[  0 -68  20   2   1] gives -68

[[-52  -4  22 -13]
 [-43  36  19  17]
 [-11  33  -2   1]] gives 33

[[-43   9  42  40  15 -47]
 [ -7   9   1   5  10  -5]
 [-38   5  56  35  11 -43]] gives 5

[[ 20  27 -17  36   5]
 [  6 -32  24  32 -23]
 [  5  57 -40 -17  31]] gives 57

[ 45 -42  34 -18  69  35] gives -42

[ 60 -59   1  45  -8  13 -56] gives -59

[-70 -19 -22  30] gives -19
---
[[-15 -16  26  42  19 -70  21]
 [ -6 -12  43  25  32 -64   0]] ⇒ 42

[[-22 -33 -34 -60]
 [ 34 -31 -46  -5]] ⇒ -60

[ 19  56 -10  11 -18 -72] ⇒ 11

[[  0  -1   1  -1   1 -63]
 [  0   2  -1  36 -35   6]
 [ -1   1   0  21 -20 -17]] ⇒ -1

[  7 -49  14  -6  56] ⇒ -6

[ 61 -27  68  58 -36  -4 -54] ⇒ 58
---
[[ 50  -2 -25 -24 -12  21 -21]
 [ -2 -44  16   1  56 -19  20]
 [ -9 -62 -21  15  40   9  -7]] -> 1, 56

[-26  37 -35 -17  24 -62  11] -> -17, 37

[ 31  30 -59 -23  26] -> -59, 31

[  1 -65  42  22  68 -51 -43] -> 22, 68

[ -4  19  57  -8 -13 -28  24] -> -8, 57

[ 71  -3  13 -44  41] -> 13, 71
---
[[5 3 4 8 4 4 3]
 [5 2 4 7 4 4 3]
 [5 2 5 7 4 4 3]] Answer: 2

[[7151 2529 8374 7902 7298 7541 7452]
 [7078 4385 7855 7530 7253 7470 7653]] Answer: 2529

[[8 1 1 7 5 5]
 [4 4 5 3 4 5]] Answer: 1

[[3226 8762 6702 4545 7129]
 [8002 3759 4529 7190 6754]
 [7833 2569 3018 7414 8628]] Answer: 3759

[[9 6 3 6]
 [1 1 7 4]
 [1 1 7 4]] Answer: 1

[[71 68 24 33]
 [37 64 79 41]
 [29 55 45 43]] Answer: 64
---
[-41  30 -65 -31  22  56  68] | 22

[[-12   0  50 -68]
 [ 15  10   6   1]
 [  6 -15   3  21]] | 15

[[ 15  41  54 -13]
 [ 12  47  54  -7]
 [ -5  37  57  11]] | 12

[ 0 54 -1 -5  3] | 3

[ 35 -22  38  65  13] | 13

[-69  43  36 -40   1 -64] | 1

[[ 43 -41 -32  62 -40 -50  71]
 [-69  21 -44  18  40  12  -7]] | -40

[[  9  -3 -37   9 -31 -51  18]
 [-23 -50   6 -60  21  61 -53]
 [-42 -12 -28 -23 -51   0 -22]] | -31

[[-46 -15 -13  46]
 [-18  60 -25 -14]] | -18

[[ -5  67 -49  24  -2]
 [ -6 -18  31  30  -8]] | -2
---
[[ 16 -35  29 -12   3  -6]
 [ 45  15 -58  -7  -5 -23]
 [-33  56   8 -15   3  -7]] -> 16

[[-23   6  30 -41  12 -47]
 [  0   7 -61 -41 -51   7]
 [ -7 -11  25 -38 -50  13]] -> -23

[[-16  30 -13  34  19]
 [ 39 -34 -49 -10  -3]
 [-39  25  65  -6  -7]] -> -16

[[-29 -14 -16  -3  15  41   1]
 [ 43 -54 -45 -49 -56   2 -11]
 [ -1  -5  10   6 -16  -9 -19]] -> -29

[[ -6   1   0   3]
 [-58 -19  32  43]
 [ 35  31 -53 -33]] -> -6

[[ -7  63 -57  21  15 -41  42]
 [ -3  68 -60  23  18 -44  47]
 [ -1  63 -53  21  16 -42  39]] -> -7

[[-16   1 -26 -24 -33  20 -30]
 [  1  50  14   2   2 -71 -49]
 [  3 -48  35   0  19  16  27]] -> -16

[[-15  17  -5 -14 -25 -16]
 [ 39 -34  11  33  56  39]
 [-16  18  -5 -15 -27 -17]] -> -15
---
[1.459, 0.465, 0.013, -1.997, 0.798, -0.836, 0.430] → -0.836
[[1.7, -0.6, 1.2, -0.2], [-1.3, 1.3, 1.1, -0.4]] → 1.1
[4.54, -70.16, 13.33, -133.79, -3.54, 138.43, 94.56] → 138.43
[1.836, 0.414, -0.722, -1.344, 0.687] → -1.344
[-0.13, -0.09, 0.14, 0.17] → 0.14
[[-0.17, -0.07, -0.05, 0.06, -0.10, -0.06, -0.16], [0.15, -0.15, 0.00, -0.20, -0.11, -0.23, 0.00]] → -0.23
[[124.420, 94.054, 123.527, 211.445, 96.876, 14.806], [108.175, -99.116, -94.324, 67.705, 80.574, -79.182], [61.714, -19.304, 119.927, 74.284, -6.046, -126.758]] → -6.046
[-2.977, 16.720, -7.240, -16.861, -0.638, 0.053] → -0.638
[19.37, 17.01, 2.38, 12.48, -20.39, 3.76, 10.11] → 3.76
---
[  87.110   35.919 -140.299  176.878   22.531  -41.262] value 35.919
[ 0.057 -0.035 -0.114 -0.160  0.120  0.045  0.042] value -0.035
[-56.370  28.447 112.840 -95.924  73.825] value 28.447
[ -96.4  -47.1 -120.7  132.4  150.7   23.6] value -47.1
[   2.3  -48.6   -3.5 -145.6  103.3  -41.1   55.2] value -48.6
[-0.886 -1.385  1.043 -1.630] value -1.385
[ -2.421   6.674  15.388 -12.435 -14.542  -6.639 -18.126] value 6.674
[  97.6   20.1   -7.2 -142.6] value 20.1
[ 0.135 -1.189 -0.205 -0.185 -1.307  1.756 -0.334] value -1.189
[ -35.647  160.420   -2.402 -167.990] value 160.420
---
[-55, 63, -40, -36, -9, 61, -57] ==> -55, -57

[2, -69, -33, 26, 31, -70, 11] ==> 2, 11

[-17, -51, -50, -69, -59] ==> -17, -59

[-31, 2, -53, -5] ==> -31, -5

[[4, 0, -1, 4, -7, -2, -9],
 [10, 1, -8, 12, -10, 0, -24],
 [22, 0, -54, 39, 69, 56, -29]] ==> 4, -29

[[-52, 12, -43, 16, -40, -29, 10],
 [10, 11, -2, 13, -2, -31, -7]] ==> -52, -7
---
[ 59 -49   0 -19  34] >> 34

[[ 23 -17  45  -5   2  -2]
 [ -8  -4  -6   1  -8  -1]
 [-30 -63  -1  -5 -36  -8]] >> 2

[  0 -11   4  -4  14 -64  -2] >> 14

[[  2  37 -17  64]
 [-11  15  -7  67]
 [ -9  25 -56   9]] >> -11

[24 47 25 59  5] >> 5

[[ 23  27   1 -57]
 [ 23  27   1 -57]
 [ 23  27   1 -57]] >> 23
---
[[  4 -15  -9  18   0  18  11]
 [-14 -46  -2  36 -33   0 -22]
 [ 42  68  15  -9  26 -20  17]]	-20

[[-68 -46 -17 -20 -10 -23]
 [-12 -27 -26  35   9   9]
 [ 13   4 -26  39  33 -10]]	33

[[ 12   2 -19  21 -13  -2  -6]
 [ 21 -13  59  18  23  25   1]
 [-37  -5  15  -6  -5  -2  11]]	-2

[[ 17  36 -31  10  30  51  36]
 [ -7 -13  15  -4 -12 -22 -14]
 [ -7 -13  14  -4 -12 -21 -13]]	-21

[[ 33 -46  66 -34  24]
 [ -3 -10   9  33 -59]
 [ 18  12  -8  18  -8]]	18

[[-64 -59  14  14  16]
 [-24 -22  29  56  34]
 [ 38  -1 -32  48 -39]]	48

[[ 37  -5  -4  11  14  19]
 [-13   2  -7 -16 -19  -1]
 [ 67 -10 -10  -8 -13 -16]]	-13

[[-69 -61 -39  10  49]
 [-57 -25 -56  13  35]
 [ 36 -40  -7  -5  16]]	-5

[[-26  43 -27 -59  50 -16]
 [-26  44 -28 -61  52 -17]
 [-26  44 -28 -61  52 -17]]	52
